One turn or mirror swaps these rows in pairs. Which row does each one swap with?
gapi: [ -4   6 -14  -4  14  23  17   6  21  38  10  17  29 -23  25  10  -7 -17
  -9  20 -13  10   3   5  -4 -20  -3  18  48]
Mumi: [ 17  40  -9 -19 -11  46   3  11  15  22  10   7  -3   1  39  10  24  13
   4 -35 -15 -35 -11 -14  15 -25   5  16  15]
Buv: [-12   9 -10 -11  25  29   1   7  27  18  10  21  28 -11  30  15 -25 -28
  -8 -12   0   7  22  -2   3 -13   4  31  41]
peduv: [-20  13  -5 -23   5   3  12  20  27  46  17  20  35 -25  17  10   4   6
 -29   3  -3 -25  36  16  29 -25 -18  40  21]
lam: [ -2  -2   0 -33  -2  36  24  20   5  22  22  40   8   2  39 -45  -3  -7
  17 -15 -36 -23  20 -18  11  -9  -8  33  23]
bani: [ -8   1 -16  13   1  15 -14  18   8  31  -3  27  19 -17  18   1  -8  25
   4 -52   5 -18   3  22   4 -26   1  26  34]
pabiv: [ -8   3  -5 -44   2  40  24  24  -5  16  22  49  -2  -9  44 -31  -6   8
  18 -12 -32 -38  12  -2   0   0 -14  26  23]
misug: [ 18  22  -2 -42  12  34  23  41  28  32  12  42  19   1  26  10   3  24
 -12 -35 -36 -36  -8   1   5 -20  27  41  -5]
Zutad: [-13   7  -7 -23  -5  20  10   2  24  49  19  21  36 -11  21  -3  11  11
 -20   9   7 -24  32  12  39 -13 -16  36  30]
Vavu: [ 13  26 -11 -40 -53   7  11   9  22  37   1  49  26 -12  15  -5  -6 -11
   8 -13  -4 -35  26   5 -18  -7  -3  49  19]
zez: [ -6   4 -31 -26  16  12   6  24   7  29   6  39  12 -29   4  12  -6  29
   9 -17 -28 -26  15  22  -2  -4 -17  -9  19]
Kefi: [  3   8   1 -37   1  42  29  23   2  16  19  38   8   7  24 -48 -11  -2
   6 -26 -26 -29  17 -16   6  -6 -17  32  21]
sepi: [ 11  -4  19  -6  -6  14  17  -3  40  11  14  42  22 -27  15  25  -6  15
  -2  15 -14 -31  -3 -35   3  -2   4  27  17]
mino: [ 10  27 -12 -18 -15  35  -2  18   7  24   4   5 -25  -4  31   3  20  25
 -11 -23 -12 -36 -14 -16   2 -27  -2  29   7]
nez: [  2 -25 -17 -10  -1  27   2 -12  10  21  -1  40  12  -8  36 -14  20   4
 -23 -17   3 -19  -3   0 -29 -32   9  21  33]
soz: [ -9  21 -20 -27 -18  26  26  36  11  44   6  27  31   4  15  -1   4 -13
 -12 -24  19 -40 -16  10  -7 -51  11  19  23]
Duvo: [ 11  -3  13 -43   8  -5  -1  -3  17  46  10  43  29   0   1  -8  -8  -2
 -30  -9 -25 -50  -3  -5  10  -1  19  36  16]
kevup: [-10  20 -11 -15 -11  19  15  26  14  38  17  29  18  -7  18  12  -5  -8
  15 -29  18 -54 -30   3  -6 -43  19   8  17]
Lat: [  4   7  22 -21 -16  12  -5   4  42  26  18  14  31 -11  28 -39  -5 -19
  -1  -4 -15 -43 -11  15  -5   1  10  33   9]
zumes: [ 15  16   5 -35  -9  22  16  28  28  35   6  31  29  -6  32  -5   0  36
 -36 -21 -45 -36 -15  -2  -3 -17  29  24   1]
mov: [ 17   3  16 -21  -5  25  -2  13  37  31  36  19  28 -12  45 -36   8 -20
   3  -4  -7 -50   0  13  -1   0  -3  39  17]
gugub: [-10  -8   2  -8 -11  11   0   7  38  25   1  47  28 -17   7  26  -8  15
  -9  20 -10 -33  14 -33 -16  -6  -4  32   8]
Ses: [  6  15  12 -30  -2  34  17  36  20  31  -1  20  20   8  24   3  12  21
 -23 -36 -40 -37  -5   3  -7 -21  28  37 -10]
teka: [ 15  16  16 -15   0   5  11  28  50  11  34  21  14 -17  39  31   2  -2
  10 -34 -26 -21  13   7 -11  -8  25  17  23]
zurin: [  1   5   5 -27 -19  19  19  41  12  27   8  23  30  -4  20  -1  -1  -5
   4 -26  19 -39 -21   1 -13 -59  11   9  21]
Lata: [ 15  30  -4 -27 -43   7   5  24   6  43  -2  43  26  -4   2   0 -13 -14
  22 -19  -8 -30  22   5 -17  -4 -10  46  17]
kegot: [  6 -11  -7 -14   1  23  11  10  49  -2  -6  47  20  -3  25  23 -11  14
  -2  11  -8 -27  10 -28 -14  -9   6  44   4]
keruv: [  1  12  10 -26 -15  27  22  35  14  35  23  20  46   2  20   0  -7  -8
   8 -32  21 -34 -15  15  -2 -33  22  -1  13]
Fakik: [-22  14 -11  -3  26  27  13   6  28  32  24  19  33 -10  26   2 -19 -20
 -12   5 -29   2  18  -8   8  -6  -1  16  32]
fabon: [  0  14   6 -41  -2  54  23  27  13  14  14  43  16  -3  30 -33  -5   3
  22 -21 -30 -28  22 -18  18  -1 -14  29  13]
tefa: [ -3 -30 -18  -1  -7  29   6 -10  35  28   4  23  13 -14  40  -6  -1  10
 -20 -29  -1 -41  -7  -3 -28 -22  10  21  27]
gar: [-12  17  -6 -36 -28  40   1  28  10   9   3  25   7 -34  27   1   2   8
 -24  -7 -21 -22  -1  11 -32  16 -10   7  28]
fozi: [ -2   4   0 -35  -5  48  31  25   1  18  17  41   8  -4  25 -40 -14   5
  10 -27 -34 -26  10 -14  11  -3 -20  33  21]
Ved: [  8 -18 -13  -7  -6  32   1 -19  33  19  -9  37  19  -4  32 -11  13   8
 -20 -22  11 -22   3  14 -22 -25   8  11  27]
selam: [ 10 -14  15   5   8   9   6   2  48  17   9  49  22 -13  17  16 -14  15
   2  15  -2 -30  -3 -17 -11  -2   4  36   8]
Merib: [  3  32 -17 -28 -41   8   4  26   7  32   0  42  23  -4  -1  -8 -15 -21
   9 -16   1 -30  22  -5 -21 -15 -12  48  29]
Dani: [ -2   7 -20 -28 -20  21  13  46  12  44  22  25  32  -4  16  10  -6  -1
  -5 -18  16 -38 -16  -1 -21 -54  14  21  20]
kase: [  0  10   0 -41   9  23  36  21   0   7  18  44   7  -4  40 -38  -4  -3
  16 -20 -19 -20  13 -19  11   8  -6  24  19]
kon: [-14  37  -3 -10  21   6   6  13  16  15  23  66  31   4  14  -1  -3  37
  -8  11 -13 -31  -7 -14  -3  -1  -3  17  13]
tob: [  6   4  13 -31 -12  23   4  11  42  39  27   8  29  -7  46 -37 -11  -8
  -3  -3 -26 -56   7  12  -1   5   8  34  16]
menir: [ -5  39   5 -18  17  -1   5  33  19  19  16  55  27  -6  10  19  -9  41
   6  12 -12 -33 -11  -8  -2 -10  -2  15  11]
gifin: [ 12  32   3 -15  -2  38  -1   9   7  19  12   5   3   2  38   2  14  19
   4 -34 -17 -31   6 -24  26 -24   8   6  -2]
tuza: [ 11  33 -11 -30 -45   3   0  30   7  34  13  37  26  -8  17   2 -11 -14
  13  -1  -8 -28  24   8 -29  -8  -7  50  28]
tibif: [  5  40  13 -18  -3  36   1  25  23  18   3  14  -4   2  28   2  17  29
  12 -37 -10 -41  -2 -24  21 -23  -3  12   5]
nafan: [ 23   3   7 -37  15  -6   6  -1  21  49  22  37  28   9  -6  -6  -7   0
 -28 -15 -27 -48   4  -1  10 -13   9  36  17]
Rog: [ 18   9   6 -23   6  20  32  32  24  26   5  44  29   8  28  15   8  19
 -27 -37 -32 -27 -11   2   0 -16  30  44   0]
mesi: [-21   8   2 -12  19  25  15  13   7  40  22  25  23 -11  36  10  -9 -10
 -15   5 -10  18  27  12  11 -11   2  26  34]
Vig: [-12  23  -7 -33 -24  15  -2  20  -4  18  -1  29  12 -32  31  -4 -10   6
 -18 -14 -12 -32   5  -1 -45  15 -13   2  20]
nar: [ -2  -2  -1   0 -14   1  15   1  39  13  25  51  21  -6  14  17  -8  32
  -3  11   0 -27   1 -27 -11   0  -1  44   3]
sino: [-12  10 -21 -27   3  19   5   5  20  50  23  21  39 -10   9  -6  11  -3
 -24   7  -1 -34  18  11  33 -33 -13  43  21]
Luvat: [-11  11 -15 -22  10  16  17  -1  14  44  16  17  37 -15  16   0   4   6
 -38  -2   1 -29  16  11  38 -28 -14  35  26]
tad: [-22  16 -12 -25  17  22  11   9  23  53  26  11  37 -21  26  -1   7   8
 -21  -1  -7 -29  21  15  31 -16 -21  35  28]
lozot: [ 17  10  23  -5   3  12  -2  29  49  16  17  16  -3 -21  44  32   0   5
   0 -16 -30 -15  11  -7 -11  -9   6  20  29]
Kubel: [ -1  12 -22  -4  -8  12 -11  11   2  28  -9  23  24 -13   3 -10 -15  22
  -6 -52  12 -27  11  18   3 -36   2  17  27]
Fiv: [  8  20  16 -23  12  11   9  31  54  11  24  29  -5 -21  38  26  -5  -6
  -6 -33 -26 -19  -1   9 -17 -14  21  22  22]
Mudi: [ 21  26   0 -36 -39 -10   6  12  10  33  13  27  33   1  11  -5  -8 -13
   7 -23   1 -34  29   5 -22  -2 -18  43  25]
Tugat: [  2  23  -2 -22 -28  18   9  31  -5  -3   8  32   5 -27  32   1   4   0
 -21  -4  -8 -30  10   7 -37   8 -14   2  26]
Rovu: [  9  22 -12 -32 -48   4   5  25   6  32  12  45  27  -8   8   9  -6 -13
  17 -22  -5 -26  29 -11 -23   1 -11  38  27]
Dirus: [  5  23  15 -31   0  19  13  40  -7  39   3  27  18  12  22  17   5  -2
  -6 -26  11 -34 -16  11 -15 -36  28  10  15]
buda: [ -8   7  -6 -13  18  23  12   8  12  34  12  21  30  -8  42   5 -31 -22
 -26   3  -4   8   4  10  12 -15  -9  22  37]
Zuvop: [ -6  18   8 -43  -1  37  18  23  10  13  20  42   5 -11  35 -46 -17   7
  14 -24 -30 -14  16 -12   1  -5 -14  24  32]
nuf: [ -8   6 -36 -29   9   8   5  26  20  25   6  22  19 -27   8   5 -10  29
   7 -14 -32 -16  11  22  -3   8 -17  -4  24]
kede: [  8  19  18 -14   9  12   8  24  36  28   7  15  12 -10  48  29  -5  -7
  -4 -31 -30 -15   7   4 -29  -6  28   4  18]
Rek: [-14  36   8 -16   6  -9  11  20  10  14  10  55  28  -1   7   9  -6  36
 -11  15 -10 -44  -4 -14 -12  -7   0  15   8]
deg: [ 11  29 -12 -32 -41  13   4  30   8  39   2  44  19  -8   6   6  -7 -13
  24 -20  -1 -38  30   5 -17  -1 -12  42  17]
Gomo: [ 12   0   2  -7 -11  12   5  10  44  12   4  47  18 -10  31  30 -20  28
   1  14  -6 -35  -5 -22  -2   2 -11  33   2]
Gipuv: [-20  11 -18   2 -11  26 -13  17   7  32   6  16  27 -17   7  -6  -9  17
   2 -59   2 -35  -8  21 -11 -23  10  19  18]
Muv: [ -2   4   7 -35  -5  42  22  11   2   6  27  40  20 -13  42 -44  -6   6
   9 -19 -24 -27  17 -17  13   0 -18  29  16]
guvi: [ 15  23   7 -28  -3  40  16  22  18  30  -1  -6   1  11  30   6  25  22
 -12 -30 -12 -29  -1 -17   8 -33  -4   8  13]
Pugo: [ 16  15 -15 -35 -41   2   4  25  13  40   6  36  18  -3  14   3  -3  -5
  16  -9  11 -35  30   1 -13   1  -9  51  40]
Boni: [ -6   5 -11  -4  21  30  21   7  21  27  12  20  18 -20  27  23 -14 -15
 -29   3 -13   9  16  10  -1  -3  -5  21  38]
zod: [-11  16 -16  -7 -11   9 -22  13  12  45   4  19  30 -40  22  -9 -15  20
  -7 -43  -6 -26  -5  21   2 -24  10   8  24]
nuz: [  4 -20 -19   0  -4  26  19 -14  22  22   8  45  33 -10  39  -4   4 -14
 -23 -11   6 -21 -10   1 -23 -22  11  11  29]
Fidaz: [-18  40   3 -21  11 -10  17  30  12  14  25  61  17  -8  12   5  -8  24
  -3  14 -10 -22 -12 -18  -7  -3  -3  21  10]
zaror: [  6  11 -20 -10  -6  32  15  14  24  20  20  -4   1  -3  28  -1  15  30
   4 -44   2 -48 -13  -2  17 -25  -6  21   7]
fetir: [-12  40   7 -23  12   4   5  34  11   3  22  51  24  -6   2  14  -4  33
   1   5 -18 -28  -1 -19   0  -8  -7   4   8]

Swapped with nuz: lozot
Swapped with Fidaz: Zutad
Swapped with gapi: sepi
Swapped with Rog: bani
Swapped with menir: Luvat
Swapped with gugub: Fakik
Swapped with nar: mesi
Swapped with zaror: Dirus
Swapped with Boni: selam
Swapped with gifin: Dani
Swapped with tad: Rek
Swapped with Vig: tob
Swapped with Gomo: buda
Swapped with kede: tefa

